In the rows, zero is written as 128.
A single turn carries every row of the set below to another of its rows. Some are shown first; where does it send the rows asked next?
gipud: [157 127 115 115  97 113 132 145 128 162 122 104 131 151 143 109 120 145
 111 101 138 153 128 110 168 131 144 109 127  86 114 137 104 141 117 129
 140 139 153 126 148 145 136 131 147 145 118 116 112 130 117 119 111 134
 107 142 125 143 128 126 134]
Gis: [143 143 133 136 100 117 156 134 113 143 134 117 137 122  99  96 116 130
 127  97 163 116 131 117 171 137 119 152 117 138 137 126 111 137  84 118
 145 158 155 147 147 114 143 113 152 144 150 155 118 156 123 132 132 171
 118 118  95 131 126 126 144]
devef: [158 155 138 121 114 132 135 135 115 142 126 122 142 118 105  95 124 113
 137 104 163 122 127 103 164 139 124 136 128 138 143 106 126 134  90 109
 141 161 136 139 131 108 139 107 159 159 155 165 133 170 137 118 144 167
 102 125 106 128 118 118 129]
fovot: [138 140 125 139 100 108 158 134 116 137 140 112 137 125  98 102 118 135
 130 102 163 109 134 120 167 134 112 154 117 134 144 132 109 144  83 114
 153 161 145 141 146 120 145 116 148 144 149 146 118 151 121 129 121 160
 114 110  92 128 132 122 146]
feliz: [150 127 111 112 102 123 112 161 126 134 124 109 133 133 137 112 124 120
 118 134 128 140 150 119 131 163 126 101 135 122 129 129 121 126 118 147
 152 156 127 115 111 132 120 120 170 173 148 136 134 193 121 112 132 143
 110 120 139 112 131 107  99]
Neleg: [148 124 125  97 114 157 124 145 125 118 141 122 135 146 109 134 126 134
 134 119 148 120 153 112 186 136 155 137 167 158 133 137 118 121 109 129
 154 150 136 105 131 127 125 112 166 167 116 128 125 158 126 114 136 152
 113 104 114  95 109 113 144]
noto: [151 110 132 109  83 121 136 137  95 142 154 115 129 155 108  95 110 154
 106 127 156 112 127  88 152 124 137 115 114 138 130 125 113 134  97 133
 144 155 164 120 114 141 110  99 170 151 143 152 119 160 139  98 117 134
 124 122 146 122 122 111 122]
nuzas: [162 134 118 126  93 139 119 106 135 136 169 118 145 122 139  77  96 132
 109  99 144 125 127 114 165 165 127 136 142 118 114 145 118 146 121 116
 137 143 155 123 104 120 117 113 173 163 121  97 105 194 120 108 123 144
 100 125 133 119 110 115 122]
ziri: [161 127 125  96 103 127 155 163 123 117 116  82 113 141 128  92 121 135
 126 113 137 123 113  99 166 133 119 121 141 109 121 118 113 136  83  92
 142 165 157 108 132 135 121 107 136 135 150 132 118 161 103 135 153 155
 107 111 156 149 116 115 130]
pago: [153 123 124  92 108 119 156 146 119 135 132 101 114 141 123 111 133 156
 123 119 138 137 129  96 149 152 129 129 127 105 125 118 124 139  84  89
 144 153 157 126 143 151 119 126 152 139 159 118 115 178 102 129 159 151
 106 103 163 149 102 103 128]
Lav: [142 109  98 117 119 125 123 155 100 125 123 123 102 130 100 120 114 148
 129 140 152 111 115 114 139 138 137 126 117 132 113 118 105 125 100 133
 167 162 160 139 139 156 121 127 144 139 119 122 125 166 128 124 128 158
 118 124 118 129 146 124 124]
vebod: [158 132 109 126 104 105 131 146 134 150 113 102 121 132 142 112 135 134
 119 100 154 154 140 125 159 142 144 108 141 110  99 143 124 135 131 117
 156 156 135 115 147 148 143 138 154 149 119 100 113 136 109 123 120 140
  99 143 108 134 129 119 118]
tosu: [152 117 129  89 110 161 130 148 128 118 143 116 137 143 118 121 122 148
 129 124 150 124 152 106 184 131 151 124 158 162 120 134 111 129 109 129
 159 162 141 107 126 122 129 109 164 174 124 125 133 167 126 116 134 154
 122 101 113  99 103 118 150]
lavuv: [146 148 130 134 100 119 149 136 110 139 135 119 144 131  98  97 119 116
 132  95 166 118 131 112 171 136 117 157 119 133 144 110 123 141  88 109
 145 155 150 139 138 111 146 108 154 146 152 157 122 165 133 122 143 166
 107 124 102 129 126 126 132]
lume: [141 128 117 110 102 160 120 134 118 119 150 138 127 147 120 127 129 128
 123 113 155 124 151 122 181 136 151 143 168 152 140 135 119 120 108 119
 162 145 126 108 124 130 136 111 171 156 123 125 120 164 117 122 132 154
 100 118 116  89 103 100 136]
zat: [152 126 104 126  99 144 110 119 128 144 157 120 135 131 135 110  86 134
 111  96 141 137 119 115 139 162 146 144 141 125 133 143 115 140 122 115
 138 140 162 113 130 137 112 119 161 159 109  80  99 187 125 105 133 154
 112 112 129 125 123 125 122]
zod: [162 118 131  92 119 151 136 150 132 122 141 115 138 141 115 127 116 156
 133 130 142 122 149 111 180 129 141 122 145 164 125 139 116 136 106 130
 160 154 139 100 127 128 124 109 161 176 125 124 133 174 135 114 133 152
 126  95 118 100 104 121 146]
nide: [155 125 122 100 106 115 157 140 118 143 145 101 118 132 119 118 132 160
 123 123 139 139 137  88 149 150 126 129 123  99 132 117 121 141  82  89
 145 166 153 128 136 151 119 131 156 148 155 115 117 177 108 126 156 148
 100 108 164 142 109  97 122]
Rus: [165 138 121 129  95 136 130 110 129 129 181 121 141 117 138  79  98 137
 114 106 140 127 128 119 170 163 121 132 132 118 114 155 123 143 121 118
 138 137 151 122 106 115 116 113 172 162 125 105 114 187 123 110 113 143
  97 133 137 121 112 121 126]
fam: [158 132 115 125  93 148 110 117 129 137 163 118 143 132 140  92  86 131
 111  97 142 125 126 111 155 166 135 140 129 116 127 150 118 142 119 116
 130 133 159 116 111 123 113 118 171 161 111  92 107 192 119 106 126 150
 103 117 139 124 116 114 131]
dopar: [148 137 103 142  85 111 131 130 110 129 136 135 113 139 118 112 123 147
 123 116 152 131 142 119 128 163 109 130 127  91 120 135 102 109 104 124
 167 146 146 126 131 144 115 105 163 128 141 134 110 175 118 123 131 142
  82 141 140  99 111 121 129]
Muve: [153 126 121  94 114 125 147 162 118 123 125  99 116 144 128 107 134 145
 127 115 133 133 118  90 160 143 131 125 133  99 121 117 117 142  77  87
 148 162 155 118 135 146 116 119 146 146 159 120 118 167 106 131 157 154
 105 112 163 151 105 105 122]
lomom: [163 133 118 130  94 108 129 146 133 152 107 102 122 140 144 113 125 135
 120 100 146 157 130 116 164 134 148 117 136  97 101 145 110 133 126 120
 145 151 141 119 145 143 141 127 147 150 117 102 118 135 118 125 113 136
 100 149 113 138 131 121 124]
Kopiv: [155 130 112 127 106 105 135 146 132 138 121  99 114 125 138 115 135 135
 118 103 150 159 139 123 157 142 139 114 136 115  93 142 128 127 129 114
 160 168 130 106 134 150 143 138 155 157 113  98 124 138 115 125 118 146
  99 138 114 135 134 122 119]
varaz: [148 131 125 123  94 103 142 150 121 121 139 110 121 131 127  77  92 112
 110 112 130  98 135 112 157 128 121 121 153 141 118 144 109 109 114 126
 160 156 153 121 114 121 112 120 138 166 132 139 124 152 127 111 124 135
 103 127 118  90 141 113 116]

gipud goes to zat
zod goes to fovot
Where do these go?
lomom goes to fam
nuzas goes to tosu
Lav goes to dopar

A single turn carries every row of the set below to another of its rows. Some are shown first; where does it send the rows asked next?
Subev: [127 122 147 122 120 137  97 158 114 116 122 122 137 127 123 119 134 134
 135 130 126 105 137  86 139 125 143 144 121 131 138 111 130 133 118 131
 139 133 140 125 110 121 139 112 153 138 127 138 117 109 140 109 127]
piga: [135 128 102 128 142 112 144 128 130 115 132 142 116 132 136 133 116  99
 104 142 130 162 138 151 147 140  98  95 129 123 138 116 120 113 136 118
 116 119 127 138 119 142 122 133 116 125 119 112 139 120 117 120 124]
pufug: [140 132 111 119 126 125 135 141 135 121 135 136 123 133 145 129 115 117
  96 126 130 157 154 133 137 150 107  95 112 131 140 102 110 117 139 117
 122 138 128 130 110 145 108 122 128 142 126 117 144 112 120 103 116]
reme: [137 126 110 125 137 109 144 131 135 123 132 137 119 140 133 136 115  90
 102 135 125 155 141 138 145 141  95  92 136 126 136 106 112 112 150 122
 116 121 125 124 121 135 122 116 115 125 123 112 133 138 121 124 117]
Kif: [124 145 105 131 137 142 146 117 112 143 128 144 139 152 116 122 127 131
 156 144 125 103 126 113 114 109 129 122 145 123  99 136 107 126 128 147
 122 127 118 138 145 135 143 138 139 128 134 143 115 123 124 149 151]
Mek: [124 112 149 120 117 143 105 143 123 118 123 127 136 125 113 120 127 144
 137 138 131 116 143  93 133 129 149 150 123 126 148 117 137 130 110 130
 135 132 140 129 112 123 137 117 161 135 127 142 119 106 133 113 121]
sev: [120 143 110 128 123 138 141 120 116 153 121 141 142 156 123 118 123 135
 154 136 120  99 130 107 110 113 129 124 148 119  93 125 102 121 139 146
 119 133 121 128 143 134 138 128 138 127 144 142 118 135 131 152 140]
kori: [140 141 128 135 130 114 139 134 133 150 122 132 144 139 128 132 126 140
 146 111 123 129 121 151 135 132 117  97 130 129 118 122 105 114 153 151
 139 140 108 121 158 129 127 140 104 109 129 146  97 148 126 141 121]
fitel: [113 111 155 122 118 123 109 135 128 127 125 121 138 124 124 114 126 149
 153 141 131 106 113 104 144 125 133 166 134 112 144 133 136 126 118 127
 139 127 147 133 113 128 145 120 137 116 133 138 124 119 137 130 125]
dofet: [116 119 151 122 124 118 105 141 120 125 124 120 137 125 120 113 134 142
 153 134 132 108 104  99 148 121 131 158 131 111 142 139 135 129 116 130
 140 117 148 129 118 120 151 125 132 119 124 138 125 120 136 126 134]
pobel: [117 144 102 131 124 143 141 119 111 146 121 146 142 151 130 115 123 146
 153 141 124 102 128 120 111 114 129 126 140 117  94 132 108 120 128 142
 121 137 122 141 138 142 136 142 139 125 145 141 123 119 130 149 144]
vaz: [143 130 115 114 130 120 136 139 139 126 136 133 123 139 129 132 117 105
  97 121 129 163 152 120 136 148 105  91 117 130 144 104 107 118 145 123
 119 126 127 117 119 131 114 115 128 146 118 118 139 126 117 105 116]
Sofin: [135 137 122 138 124 121 140 130 135 148 121 137 144 132 138 129 121 157
 145 121 127 130 125 168 132 136 121 107 123 127 119 124 112 110 144 145
 140 148 109 136 151 142 121 151 108 105 138 146 103 134 127 140 119]
fasi: [141 140 122 137 139 121 144 125 133 143 126 136 140 133 121 132 128 146
 149 121 129 139 120 161 135 132 121 101 126 129 125 137 114 115 137 150
 138 133 108 135 160 132 131 155 108 108 121 148  98 133 118 139 130]
luzom: [144 129 112 119 139 128 143 132 139 116 143 138 119 131 129 135 117 108
 101 133 135 166 152 132 138 147 108  94 117 134 149 113 114 121 133 121
 121 126 124 133 118 141 114 124 131 141 114 120 139 110 111 104 122]
vun: [125 121 144 118 120 135  99 149 114 119 118 124 135 129 109 115 134 139
 135 127 131 122 132  87 134 126 143 142 118 121 143 123 136 133 109 133
 133 122 144 122 116 110 142 122 155 141 120 140 122 109 135 109 131]
mikad: [117 118 156 124 122 119 106 146 123 124 127 117 138 126 128 117 130 137
 152 135 127  96 109  98 151 121 130 160 136 119 139 129 131 130 126 130
 143 127 146 128 114 128 149 113 133 117 130 137 118 124 139 127 129]
navi: [129 124 104 126 127 111 142 129 134 125 125 141 120 136 146 130 109 108
 100 136 126 158 145 150 141 147  99  98 129 119 134 105 117 107 145 116
 113 130 131 132 114 143 114 124 116 123 135 110 144 129 125 124 111]

pufug goes to luzom
fasi goes to kori
Where do these go?
fitel goes to dofet
Kif goes to sev
piga goes to reme
Mek goes to vun

A single turn carries every row of the set below to another of its rows. Some are shown first; where does it send the rows asked next?
Luz: [147 126 133 162 117 142 127 141 129 146  99 134 133 121 136 114 132 107
 116]
letu: [156  97 131 111 109 125 156 144 113 117 146 146 109 115 134 111 128 121
 130]
pib: [135 102 127 125 112 126 115 126 120 108 146 121  93 120 167 143 145 127
 122]
Noz: [146 124 131 130 127 136 110 128 128 136 111 128 103 139 142 164 140 112
 109]
Pabi: [151 114 103 149 138 151 135 126 110 129 119 143  94 102 133 144 113 120
 108]
Vinav: [180 109 134 111 111 137 141 142 104 141 128 127  98 110 143 128 154 122
 117]
naras: [138 110 144 150 112 129 110 132 139 125 135 123 148 111 135 137 124 121
  95]
vam: [135 122 101 137 115 121 121 125 115 118 119 162 131 127 144 146 115 119
 125]
kigu: [140 102 123 139 137 142 130 132 118 135 115 146  95 109 152 129 131 126
 161]
zosur: [155  99 130 109 119 139 148 153 102 122 142 153 125 113 136 112 130 113
 125]
fom: [164  94 148 109 120 132 145 154 117 141 146 129 103 121 141 132 148 112
 108]
Zova: [167 118 124 152 133 147 117 145 116 153 138 149 118 113 133 147 129 133
 133]
Zedi: [172 115 120 149 130 149 124 143 119 161 128 146 121 109 128 145 128 129
 132]
ragus: [147 107 134 147 122 115 131 155  97 137 109 131 125 134 130 126 160 119
 100]
pavef: [145  92 139 120 121 123 127 119  98 137 109 142 100 114 153 118 166 116
 117]
bef: [116  89 140 154 101 119 124 130 130 118 111 121 106 121 144 125 137 122
 104]
Gisun: [136 116 105 140 138 140 139 121 121 114 135 134  88 117 158 141 123 111
 107]
Pimon: [123 100 138 151 107 139 114 150 127 129 119 127 109 113 137 116 162 134
  96]
barul: [144 104 146 119  98 117 131 124 110 104 143 136 109 116 130 119 121 136
 108]
mezek: [150  95 128 161 118 117 120 110 138 121 107 139 128 113 143 118 154 121
 131]
gesa: [155 102 129 133 139 130 144 138 116 135 130 163 143 124 138 123 135  98
 137]
vol: [142  94 121 132 137 139 135 127 122 127 114 143  98 111 152 126 136 123
 162]
sas: [130 114 117 128 123 132 120 113 133 112 122 155 116 133 132 138 105 135
 125]
zota: [151 113 102 147 139 140 122 122 113 120 142 143 101 111 145 150 127 121
  94]
loru: [128 116 105 133 122 120 122 132 117 106 109 159 135 125 148 146 138 116
 125]
vurip: [140 116 158 126 130 115 142 133 129 139 108 106 112 126 136 115 139 127
 117]
vopep: [141 121 123 133 108 111 116 123 116 150 104 138 102 116 145 150 145 138
  97]
bapot: [159 109 110 141 146 136 135 112 129 124 127 136  91 100 143 148 123 117
 119]
bafo: [152  88 127 158 119 117 120 115 146 123 112 140 125 115 146 113 154 119
 133]
Bofer: [150  95 134 133 121 101 134 127 111 127 115 140 142 105 119 118 130 141
 121]
sode: [162  97 124 121 107 122 161 146 118 117 147 146 108 120 136 114 124 125
 136]
fomo: [145 114 123 134 122 123 117 115 124 160 107 139  94 129 148 154 140 130
 106]
Bogo: [175  99 140 110 115 132 143 145 103 142 131 136 103 111 143 124 158 116
 118]
ruvuz: [144 122 135 131 139 136 118 134 145 135 109 132 108 145 137 156 148 114
 117]
Tima: [135 126 122 129 121 127 129 122 143 125 120 151 121 127 123 131 102 146
 121]
soga: [130 101 120 153 117 119 128 132 146 121 138 139 136 108 154 105 159 124
 126]
Vube: [139 104 134 127 119 129 113 127 120 113 147 125  93 112 169 146 142 132
 131]
Selu: [135 131 125 143 108 143 118 155 105 124 154 136 108 124 149 142 118 131
 111]
ves: [114  91 137 151 100 123 120 136 128 114 113 124 108 117 145 118 137 121
 100]
botis: [160 120 157 136 117 130 139 153 123 144 140 127 115 132 121 142 127 107
 102]
dovar: [140 125 120 141 101 143 120 154 106 128 154 136 117 122 143 141 114 131
 102]
vanit: [144 123 139 155 117 128 138 154 147 146 108 119 121  99 143 123 149 107
 130]
Vika: [150 122 132 165 118 142 129 144 134 146 101 134 132 117 136 113 131 106
 122]
Gev: [146 112 139 148 107 134 119 148 136 113 128 132 140  92 117 126 131 133
 119]
gunav: [151  96 123 106 123 146 142 151 100 117 140 149 129 109 141 116 132 120
 121]
dabid: [147 111 142 151 105 130 110 139 136 124 133 124 148 106 131 134 125 121
  93]
dasad: [149 115 135 134 129 113 133 135 128 102 140 132 145 143 137 115 146 120
 117]
goba: [157  85 141 114 126 135 145 154 118 144 147 127 101 123 146 139 152 117
 111]

Selu goes to Vube
zota goes to Gisun
Where do these go?
ruvuz goes to Tima
barul goes to pavef
zosur goes to fom
fomo goes to vam
Vinav goes to gunav
dovar goes to pib
vanit goes to Gev
Bofer goes to ragus

